Each row of this table is followed by its label. One hidden rule gives the labels. It looks at one to three of the table's principal directions, none of them among the few with the most spread.
[37. -31. -48. -13. -3. 27. -25. 82. 30. 54. 32. 71. -29. -43. 30. -6. 33. -11. 44.
 16. -74. -27. -3. -35. -26. -88. 26. 59. -21. 45. -27. 55.] 3
[49. 18. -50. -15. 37. 16. 6. 11. 6. -2. -11. 37. -23. -30. -29. -52. -21. 13. 20.
 -8. -11. -32. 20. 2. 2. -15. 45. 40. 1. -22. -9. -3.] 2
[-78. 73. 17. -18. -40. -41. 9. -19. -60. -12. -47. 67. -66. 34. -10. 24.
 -14. -6. -32. -78. 9. -27. 12. 84. 13. 58. 44. -68. -62. -107. -12. -37.] 3
[-23. 7. 39. 3. 2. 30. -16. -7. -1. 23. 23. 19. -11. 26. 27. 69. 14. 15. 8.
 15. 2. -30. -9. 7. 18. 12. -7. 16. 14. 9. -25. 8.] 1
[27. -15. -19. -4. 9. 6. 15. -10. 7. -12. -25. -3. 2. -7. 4. -16. -29. 10. -8.
 10. 19. 18. 3. 8. 5. -4. -10. 0. 27. -14. -9. -15.] 3
[-49. 4. 85. 6. -3. -35. -23. -1. -11. 33. 61. -21. 82. 0. 65. 126. 71. -23. 27.
 5. -18. -17. -52. -95. -79. 24. -76. -4. 9. -18. -26. 42.] 3
[51. 0. -31. -67. 65. -7. -2. -4. -31. 18. -6. 52. 9. 36. -20. 8. -7. 27. 41.
 6. 6. -45. 28. -18. -34. -20. -2. 38. 12. 3. 23. 34.] 3
[15. -51. 11. 43. -11. 25. -11. 28. 50. 21. 45. -69. 23. -26. 0. -32. 23. 10. -3.
 41. -12. 57. -11. 9. 40. -24. -35. 24. 10. 95. 3. -5.] 3
[-47. -25. 52. -5. -64. -9. -45. 20. 29. 17. 45. -43. 49. -24. 65. 61. 43. 11. 30.
 27. -42. 22. -50. -80. -31. -39. -53. 9. 22. 28. -6. 24.] 5
[-16. 17. 19. 38. 17. -22. -10. 26. 6. 15. 25. 63. -18. -35. 45. 30. 25. -60. 28.
 3. -11. -29. -7. 2. -12. 12. -24. -17. -39. -50. -63. 16.] 2
[-54. 88. -16. -40. 64. -60. 8. -20. -69. -14. 4. 54. -9. 46. -55. -21. 26. 20. -12.
 -91. 35. -39. 39. 60. 31. 104. 29. -8. -54. -53. 26. -35.] 3
[52. -38. -32. 41. 28. 15. 16. -23. 49. -32. 17. -80. 30. -52. -44. -94. -33. -8. 9.
 35. 15. 43. 17. -23. 11. -18. -8. 10. 29. 53. 25. -19.] 3
[-26. 24. -25. 29. -50. -14. -14. 39. 1. 32. 29. -32. -28. -11. -24. -34. 23. 37. 16.
 -22. -58. 42. -23. -25. 19. -57. 60. 27. -28. 37. 15. 21.] 1
[15. -49. 48. 8. -30. 37. 2. -11. 16. 4. 16. -77. 67. -12. 27. 61.
 26. -24. 9. 52. -19. 7. -35. -100. -57. -37. -32. 3. 41. 48. 23. 46.] 1
[-48. 67. 43. -34. 43. -27. -21. 6. -48. 14. 17. 64. -9. 77. 1. 57. 56. 10. -21.
 -49. 23. -72. 3. 48. 18. 85. 0. 7. -42. -29. 3. -2.] 3
[31. -7. -12. 55. 43. -17. -3. 45. 23. 8. 29. 48. -22. -38. 11. -39. 28. -82. 26.
 21. -11. -19. 11. 8. -4. -14. -17. -10. -59. 4. -30. 29.] 2
[-14. 56. 20. 9. -27. 5. 2. 12. -3. -1. -6. -23. -37. 13. -46. -40. 21. 23. -47.
 -62. -17. -24. -17. 43. 10. 20. 64. -2. -46. -27. 24. -29.] 2
[45. 0. -34. 10. 48. -7. 59. -50. -16. -61. -46. -58. 25. -2. -49. -76. -34. -14. -20.
 -3. 56. 32. 18. -15. 4. 20. 1. -28. 21. -19. 50. -20.] 3
[70. -54. -11. 33. 57. -2. 17. 24. 32. 21. 28. 24. 30. -68. 28. -8. 11. -75. 47.
 44. -12. -5. 6. -41. -62. -35. -62. -1. -5. 1. -41. 37.] 3
[-79. 21. 3. -17. -28. -16. -28. 19. -41. 44. 30. 36. -16. 31. 19. 63. 28. 46. 31.
 -9. -22. 23. 6. 25. 62. 11. 6. 21. -14. 28. -18. 12.] 2
[-93. 68. 4. -58. -70. -65. -8. -19. -70. 16. -18. -17. 8. 43. -25. 40. 0. 88. -18.
 -91. -23. 35. -19. 4. -10. 32. 42. -10. -8. -56. 24. -26.] 4
[-51. 35. 11. 30. -74. -22. 29. -29. -7. -29. -40. -41. -21. -18. -22. -15. -28. -15. -64.
 -71. -6. 27. -21. 19. -29. 30. 49. -68. -21. -73. 2. -47.] 3
[-44. 11. 3. -11. -89. 2. -15. 17. -1. 17. -18. 14. -17. -32. 24. 39. -12. 12. -10.
 -25. -50. 8. -22. -6. -21. -16. 40. -6. -2. -42. -34. -8.] 4
[69. -31. 7. 10. 62. 41. 26. -31. 22. -18. -15. -35. 23. 32. 9. 7. -21. 11. -21.
 43. 55. -6. -12. -23. -3. -1. -35. 21. 68. 21. 7. 4.] 1
[-8. 21. -24. 6. 3. -39. 12. 28. -29. 6. 5. 17. 3. -19. -17. -26. 33. -35. 14.
 -30. -26. 6. 4. -23. -23. -7. 20. -13. -53. -15. 14. 26.] 3
[-6. -14. -5. -29. 17. 30. -4. -17. 1. -4. 13. -6. 11. 7. -13. 1. 0. 25. 8.
 10. 10. -8. 23. 10. 29. 13. -2. 21. 21. 44. 21. -10.] 4
[-39. 101. -46. -20. 4. -40. 9. -31. -57. -49. -54. 37. -58. 41. -74. -65. -42. 29. -35.
 -78. 30. -24. 35. 67. 54. 69. 102. -16. -39. -78. 29. -47.] 3
[-66. 18. -7. -9. -60. 1. -17. 25. -10. 29. 15. 13. -32. -13. -1. 6. 15. 41. 2.
 -36. -42. 28. 0. 41. 48. -2. 36. 9. -26. 11. -12. -20.] 3
[76. -71. -16. 19. 41. 23. 4. 30. 50. 9. 19. 38. 29. -71. 64. 14. 6. -80. 51.
 68. -20. -24. -7. -83. -75. -66. -58. 12. 23. 8. -45. 55.] 3
[8. -30. 50. 28. -23. 33. 12. -15. 29. -25. -25. -60. 25. 27. 17. 21. -2. -19. -86.
 16. 39. 14. -26. 26. 2. 42. -29. -26. 29. 18. 2. -30.] 2
[2. 18. -3. -20. -7. 3. 3. 5. -17. 4. -1. -4. -6. 0. -24. -13. 16. 8. 16.
 -16. -23. -16. 1. -17. -12. -19. 30. 7. -21. -3. 29. 15.] 2
[-49. 32. -30. -11. -52. -3. -11. 32. -11. 30. 1. 42. -56. -23. -18. -17. -2. 35. -5.
 -57. -47. 10. 10. 61. 36. 0. 65. 9. -41. -17. -24. -28.] 2
[-22. 21. -7. -4. 61. -31. -25. 21. -26. 34. 53. 57. -4. 18. 7. 16. 36. 17. 61.
 11. 6. -6. 25. 24. 57. 20. -31. 34. -25. 23. -21. 19.] 3
[-55. 58. 4. -5. 15. -11. -1. -28. -29. -9. 3. 5. -24. 32. -41. -15. -8. 51. -24.
 -47. 33. 1. 24. 85. 82. 83. 28. 3. -13. -19. 0. -59.] 2
[9. 25. 8. 67. -24. -30. 26. -11. 17. -67. -47. -61. -4. 12. -18. -62. -15. -61. -88.
 -25. 35. 18. -30. -5. -24. 28. 25. -63. -21. -41. 26. -22.] 4
[-46. 62. 33. 7. 7. -2. 17. -44. -28. -38. -40. -5. -48. 79. -46. -19. -19. 25. -95.
 -61. 73. -14. 17. 127. 79. 114. 30. -44. -25. -38. 18. -82.] 2
[-49. 47. 24. 17. -24. -6. 10. 1. -35. 3. -23. 17. -54. 39. -33. -7. 4. 6. -55.
 -50. 19. 5. 15. 123. 71. 70. 35. -38. -58. -29. -6. -47.] 1
[-38. 13. 17. 25. -50. -9. 5. -34. -21. -9. -27. -16. -27. 26. -1. 33. -38. -2. -9.
 2. 7. 21. -6. 7. 4. -3. 22. -44. 4. -24. -3. 0.] 2
[-19. -31. 58. 33. -28. -23. -30. 31. 33. 7. 33. 1. 34. -31. 81. 56. 43. -66. 18.
 40. -19. -1. -38. -51. -45. -17. -78. -29. -13. -5. -37. 32.] 5
[50. -35. -42. -30. 7. 34. 32. -25. 3. -8. -23. -32. 17. -43. -23. -35. -39. 29. 33.
 19. -8. 25. 15. -38. -15. -50. 9. 19. 45. 6. 20. 0.] 2
[6. -6. 29. 11. 17. 3. 21. -51. 16. -49. -28. -30. 1. 23. -11. -19. -31. -23. -53.
 -8. 59. -11. 7. 40. -9. 48. -27. -53. 12. -22. 20. -45.] 5
[1. 32. 57. 38. -51. 8. 19. -48. 19. -68. -57. -87. -1. 43. -11. -3.
 -25. -27. -104. -27. 36. -22. -54. -26. -55. 26. 36. -59. 16. -56. 38. -25.] 3
[-1. 13. 50. 50. -32. 3. 13. -1. 14. -1. -5. -40. 7. -4. 26. 40. 16. -33. -39.
 -10. -7. -7. -56. -41. -54. -2. 3. -26. 0. -43. -19. 11.] 1
[91. -35. 8. 23. 119. -15. 15. 20. 40. -4. 27. -6. 41. 4. 5. -57. 31. -34. -14.
 24. 54. -9. 3. 21. -15. 24. -97. 10. -1. 25. -1. -6.] 5
[78. -50. -21. 11. 50. 48. 20. -35. 54. -44. -10. -56. 13. -22. -27. -84. -46. 6. 0.
 53. 45. 13. 23. 4. 25. -20. -26. 12. 52. 47. 29. -28.] 5
[45. -54. 41. 17. 13. 51. 24. -37. 51. -20. 10. -98. 66. -33. 10. 3. -5. 1. -22.
 36. 25. 18. -25. -46. -32. 1. -56. 4. 68. 29. 10. -21.] 2
[-1. 42. -49. -10. -11. -31. 4. 36. -19. 16. 9. 14. -25. -36. -55. -74. 20. 9. 21.
 -60. -55. -1. 9. -6. -16. -29. 71. 14. -62. -16. 26. 7.] 3
[53. -28. -25. 4. 63. 2. -2. 30. 7. 24. 25. 63. -5. -39. 24. -10. 13. -37. 80.
 51. -12. -20. 23. -21. -4. -47. -40. 22. -14. 8. -31. 45.] 2
[-39. 6. 11. 15. -84. -1. -3. 2. -9. -13. -28. -61. 0. 42. -18. 8. -1. 6. -73.
 -20. -9. 38. -24. 3. 7. 8. 50. -21. -4. 33. 37. -4.] 2
[-45. 18. -28. -4. -25. -5. -28. 4. -11. 14. 15. 34. -35. -20. -16. -13. -24. 33. 39.
 1. -19. 18. 35. 53. 74. 8. 31. 18. -14. 11. -25. -22.] 4
[43. -44. 10. 19. -9. 50. 3. 8. 55. -15. 7. -42. 9. -54. 8. -41. -1. -19. 6.
 42. -12. 3. -7. -18. -1. -39. -16. 7. 16. 32. 4. -6.] 4
[-20. 3. -58. -20. -71. 38. 11. -39. -21. -30. -61. -12. -76. -1. -48. -58. -88. 59. 24.
 15. -7. 46. 41. 43. 88. -55. 87. -11. 17. 11. 35. -24.] 2
[-47. 68. -2. -27. 17. -24. -18. -11. -59. -10. -8. 23. -25. 84. -71. -20. 6. 37. -35.
 -41. 34. -21. 44. 101. 89. 93. 52. 7. -46. 15. 39. -33.] 2
[-73. 65. -30. -29. -24. -50. -2. -22. -61. -7. -41. 84. -94. 42. -19. -11. -47. 38. 15.
 -57. 14. 3. 37. 95. 61. 18. 47. -46. -46. -75. -6. -33.] 4
[-71. 34. -7. -20. -6. -18. -1. 9. -44. 40. 22. 20. -28. 28. -41. -3. 21. 63. -14.
 -62. -2. 34. 31. 112. 86. 62. 20. 7. -42. 21. -1. -47.] 2
[30. 31. 57. 72. -3. -13. 26. -5. 11. -43. -54. 5. -37. 31. 35. 12. -3. -95. -68.
 -2. 39. -44. -49. -4. -56. 11. -4. -77. -32. -98. -19. 13.] 1
[18. 4. -2. -9. 11. -6. 0. 9. -7. 29. -3. 41. 4. -2. 43. 62. -4. 7. 21.
 3. -14. -20. -27. -49. -52. -26. -9. 21. 27. -47. -46. 31.] 1
[42. -42. 43. 9. 19. 24. -8. -20. 17. -17. 1. -38. 43. 26. 15. 30. 2. -36. 2.
 71. 29. -19. -4. -37. -22. -6. -50. -5. 30. 43. 20. 30.] 2
[-8. 61. 54. -16. 76. -52. 1. -20. -35. -12. 0. 55. 19. 55. 44. 72.
 35. -20. -2. -30. 50. -75. -28. -26. -52. 62. -53. -18. -6. -104. -21. 13.] 4
[55. 4. -9. 6. 73. -7. -13. 54. 11. 50. 51. 61. 4. -17. 13. 8. 54. -28. 45.
 6. -32. -57. -7. -39. -49. -30. -13. 51. -29. 7. -28. 55.] 2
[11. -8. -26. 23. -44. -3. 1. 11. 7. -1. -19. -35. -29. 8. -24. -46. -25. 14. -10.
 8. -15. 45. -6. 6. 17. -50. 36. -7. -7. 29. 22. 7.] 3
[0. -10. 47. 24. -6. -12. -11. 15. 24. -2. 28. -36. 44. -8. 26. 23. 45. -42. -16.
 6. -9. -12. -35. -51. -54. 5. -38. -11. -8. 8. 4. 19.] 5
[-58. 2. -13. -21. -5. -28. -31. 3. -16. 10. 34. 34. 5. 9. 19. 31. 15. 7. 41.
 3. -12. 3. 17. -17. 17. 1. -11. 7. -6. 31. 1. 18.] 5
[79. -58. -44. 46. 2. 9. 24. 20. 47. -16. -14. -53. 21. -58. -11. -80. -25. -41. -5.
 43. -8. 53. -5. -38. -26. -59. -10. -1. 15. 35. 5. 12.] 3
[-22. 36. 44. 31. -4. -23. -25. 39. 8. 12. 21. 43. -25. 0. 21. 13. 46. -47. -17.
 -21. -13. -46. -17. 35. -6. 32. -4. -18. -65. -37. -32. 0.] 4
[40. -3. -14. 20. 1. 19. 14. -32. 35. -45. -41. -41. -18. 31. -22. -45. -55. 9. -68.
 -4. 39. -3. -11. 7. -13. 1. 29. -10. 40. -3. 21. -29.] 3
[47. -72. 54. 11. 14. 36. -30. 6. 43. 18. 34. -37. 69. -4. 92. 89.
 16. -1. 57. 122. 7. 9. -43. -100. -19. -61. -106. 41. 84. 53. -31. 59.] 3
[41. -47. 23. 35. 26. 21. 10. -29. 31. -30. -18. -50. 24. 42. 27. 12. -29. -11. -33.
 66. 65. 27. -13. -4. 18. 4. -60. -12. 60. 39. 3. -1.] 3
[15. -27. -31. -9. 28. 37. 22. -53. 29. -34. 1. -50. 11. -25. -34. -56. -47. 41. 2.
 8. 32. 26. 30. 8. 36. 6. -1. 13. 56. 37. 25. -48.] 4
[-20. -24. -8. -14. -5. 25. -7. -1. 0. 23. 38. -18. 9. -9. -23. 0. 16. 23. 29.
 9. -22. 15. 24. 2. 27. -12. 5. 22. 0. 75. 23. 5.] 2
[25. -64. -11. 20. -5. 26. -16. 16. 18. 24. 30. -13. 27. -36. 22. 17. -3. -17. 65.
 89. -22. 36. 14. -40. 22. -55. -35. 28. 25. 77. -17. 45.] 2
[23. -12. -24. 13. -9. -13. 3. -13. 7. -25. -21. -37. -1. 10. -1. -36. -34. 14. 15.
 33. 14. 40. -8. -36. 8. -49. -3. -5. 28. 12. 23. 14.] 4
[-38. 40. -7. 0. -49. -53. -1. -3. -35. -17. -48. 28. -25. 7. 34. 21. -29. 5. 6.
 -17. 1. 28. -22. -11. -1. -11. 10. -37. -5. -93. -26. 1.] 4
Which label does each new row get?
[30. 5. 19. 24. 27. -22. 16. 1. 0. 5. -2. -3. 26. 9. 9. 28. 13. -46. -24.
 -13. 6. -26. -27. -41. -82. 11. -15. -16. -4. -36. -11. 24.] ~ 1
[65. -57. -7. -1. 54. 34. -1. 28. 11. 32. 39. 15. 18. -17. 16. 6. 35. -32. 79.
 76. -21. -17. 14. -58. -14. -75. -40. 35. 1. 77. 12. 75.] ~ 1
[-80. 39. -32. -35. -76. -33. -30. 71. -39. 81. 44. 49. -19. -25. -12. 36.
 61. 34. 24. -84. -113. 4. -12. -20. -30. -30. 81. 37. -65. 10. -9. 31.] ~ 2
[-3. 19. 12. -7. -9. -25. 11. 3. -28. 22. -5. 14. 6. 11. 9. 47. 17. -16. 5.
 -30. -25. -22. -26. -52. -80. -20. 12. -14. -14. -44. 0. 38.] ~ 1
[39. -9. -12. -35. 95. -13. -5. -5. -4. -11. 18. 30. 31. 14. -21. -36. 10. -2. 20.
 15. 43. -28. 45. 35. 23. 47. -51. 22. -3. 23. 16. -13.] ~ 5
[30. -22. -44. -13. 24. 4. 26. -39. -1. -35. -36. -29. -11. 15. -41. -71. -59. 33. -5.
 13. 46. 44. 37. 41. 45. -5. -4. -12. 30. 23. 37. -33.] ~ 4
[15. -11. 28. 63. -47. 19. 30. -27. 44. -48. -47. -81. 2. -13. 1. -27. -42. -29. -96.
 -6. 32. 34. -36. 18. -15. 27. 6. -50. 27. -36. -10. -52.] ~ 2
[-15. -21. 36. 26. -53. 32. -13. 32. 23. 25. 9. 3. -20. -33. 30. 24. 16. -19. -5.
 20. -32. 8. -13. 36. 22. -12. -9. -9. -22. 9. -37. -6.] ~ 2
[51. -84. 11. 2. 25. 18. -16. 12. 48. 24. 54. -39. 74. -46. 43. 24. 20. -16. 62.
 80. -19. 20. -12. -93. -50. -63. -87. 34. 50. 76. -5. 46.] ~ 4
[-5. 35. -27. -8. 12. -29. 12. 3. -1. -31. -21. -6. -21. 19. -39. -78. 0. 15. -54.
 -64. 21. 5. 5. 48. 15. 34. 28. -14. -28. -19. 35. -44.] ~ 5
[54. -49. -40. -12. 66. 21. 1. 17. 29. 17. 42. -1. 38. -29. -10. -32. 15. 2. 32.
 29. -5. 1. 23. -29. -8. -21. -28. 53. 24. 76. 8. 17.] ~ 3
[-5. -13. -50. 12. -9. 4. -22. 30. 22. 22. 34. 25. -27. -57. -20. -54. -13. 10. 49.
 13. -40. 23. 34. 26. 47. -30. 27. 31. -21. 42. -21. -6.] ~ 4
[1. 2. 37. 14. 1. -32. -8. -14. 2. -21. -7. -63. 45. 37. 8. 1. 0. 22. -30.
 19. 44. 44. -25. 4. 21. 34. -54. -8. 26. 1. 11. -20.] ~ 4
[10. -26. 25. 44. -52. 10. 10. -54. 32. -85. -64. -53. -9. 6. 33. -9. -68. -60. -32.
 57. 45. 16. -19. -39. -19. -26. -14. -77. 39. -31. 16. -3.] ~ 5
[-78. 49. -4. -24. -44. -56. -9. -13. -46. 2. -6. 36. -5. 16. 13. 58. 3. -2. 5.
 -59. -26. -14. -13. -44. -53. 12. 37. -28. -18. -60. -2. 16.] ~ 4
[65. -95. 9. 22. -18. 53. 1. 18. 62. 23. 12. -23. 38. -59. 64. 43. -9. -42. 25.
 81. -31. 11. -28. -81. -71. -82. -53. 14. 56. 42. -38. 45.] ~ 2
[16. -38. -1. 11. -44. 17. -13. 24. 29. 37. 11. 21. -13. -51. 28. 27. -14. -25. 30.
 23. -55. -5. -10. -28. -57. -65. 3. 0. -1. 0. -40. 26.] ~ 2
[27. -46. -37. -10. -19. 15. -8. 36. 41. 19. 25. -30. 30. -63. 11. -35. 10. 22. 26.
 16. -47. 39. -12. -53. -19. -62. -7. 44. 26. 49. -1. 10.] ~ 5
[-13. -27. 8. 7. -54. 12. -4. -18. 7. -36. -40. -23. -7. 17. 29. 14. -32. -18. -15.
 42. 15. 26. -7. -14. 14. -25. -5. -35. 25. 11. 13. 7.] ~ 5
[-38. 7. 5. -12. -34. -16. -17. 1. 0. -20. 1. -32. 19. 7. -5. -15. 9. 15. -20.
 -11. 1. 24. -3. 3. 23. 21. 2. -4. -2. 19. 25. -20.] ~ 5
[-2. -22. -34. -3. -32. 32. 31. -39. -8. -26. -41. -26. -25. -18. -41. -41. -58. 5. -6.
 6. 9. 37. 37. 34. 34. -10. 38. -29. 13. 14. 24. -27.] ~ 2
[64. -9. 26. 10. 77. -36. -4. 46. -3. 30. 29. 55. 39. 11. 56. 54.
 66. -77. 38. 30. -7. -61. -32. -88. -102. -30. -67. 10. -23. -24. -22. 89.] ~ 2
[-39. 22. 35. 22. -33. -33. -3. -3. -10. -12. -7. -14. -8. 26. 1. 11. 14. -26. -37.
 -27. 7. 4. -17. 19. -13. 26. -2. -49. -35. -23. 11. -8.] ~ 4
[-50. 10. 31. -30. -12. -39. -26. 34. -33. 58. 40. 55. 38. -11. 66. 112. 58. 1. 48.
 -13. -43. -13. -28. -52. -49. 2. -45. 16. -10. -35. -50. 41.] ~ 3
[37. -30. -7. 36. -59. 23. 17. 7. 38. -14. -39. -9. -13. -52. 33. 8. -34. -64. -19.
 15. -36. -9. -37. -71. -93. -68. 31. -31. 14. -43. -25. 28.] ~ 2
[-2. -5. -52. -69. 33. -12. -33. 31. -18. 40. 50. 52. 23. -18. -8. 2. 30. 41. 85.
 3. -47. -19. 32. -46. -3. -36. 6. 71. 0. 51. 13. 39.] ~ 5
[3. -36. 6. -28. 8. 13. -23. 38. -8. 77. 51. 63. 24. -27. 55. 100. 40. -5. 77.
 33. -57. -24. -5. -58. -50. -49. -35. 45. 9. 24. -50. 66.] ~ 1
[-48. 53. -34. -41. -16. -43. -9. 32. -77. 61. 16. 62. -45. 28. -56. 1. 29. 38. 38.
 -65. -55. -4. 32. 44. 15. -7. 69. 13. -78. 1. 21. 24.] ~ 1
[39. -25. -4. -21. 70. 14. 0. -17. 9. -23. -3. 37. 23. 4. 18. 5. -10. -26. 16.
 42. 44. -36. 30. 3. 5. 27. -50. 9. 26. 5. -8. 1.] ~ 5
[-60. 64. 38. -23. -4. -34. -15. 15. -27. 28. 23. 33. -1. 22. 3. 47. 47. 27. -28.
 -81. -13. -37. -21. 34. -14. 68. 10. 4. -37. -56. -21. -26.] ~ 3
[63. -24. -9. 19. 58. 9. 42. -30. 0. -23. -38. 6. -3. 4. 10. -11. -39. -28. 2.
 35. 54. 6. 9. 6. -5. -4. -40. -24. 29. -34. -15. 1.] ~ 2
[-42. 16. -8. -22. -78. 4. -1. -7. 15. -14. -22. -47. -13. -16. -16. -31. -21. 59. -50.
 -59. -23. 33. -21. 18. 4. 0. 46. -6. 13. -19. 16. -57.] ~ 5
[16. -10. -10. 33. -52. 7. 14. -1. 42. -19. -15. -47. -5. -51. 7. -30. -23. -21. -19.
 -13. -32. 13. -38. -64. -70. -56. 30. -20. 14. -28. 0. 1.] ~ 3
[-77. 57. 36. -28. -36. -48. -53. 42. -48. 39. 31. 54. -10. 22. 22. 56. 57. 24. 43.
 -19. -39. -17. -8. 18. 36. 19. 2. 14. -59. -24. -18. 20.] ~ 5
[-33. 37. -23. -42. -18. -8. 5. -7. -56. 25. -6. 31. -24. 20. -33. 26. 5. 29. 26.
 -45. -36. -21. 13. -16. -19. -16. 65. 8. -22. -16. 24. 25.] ~ 1
[30. -9. 42. -5. 4. 40. -1. -33. 6. -40. -45. -19. -5. 56. 6. 15. -29. -4. -39.
 47. 55. -27. 0. 31. 30. 23. -14. -14. 32. 1. 18. -12.] ~ 3
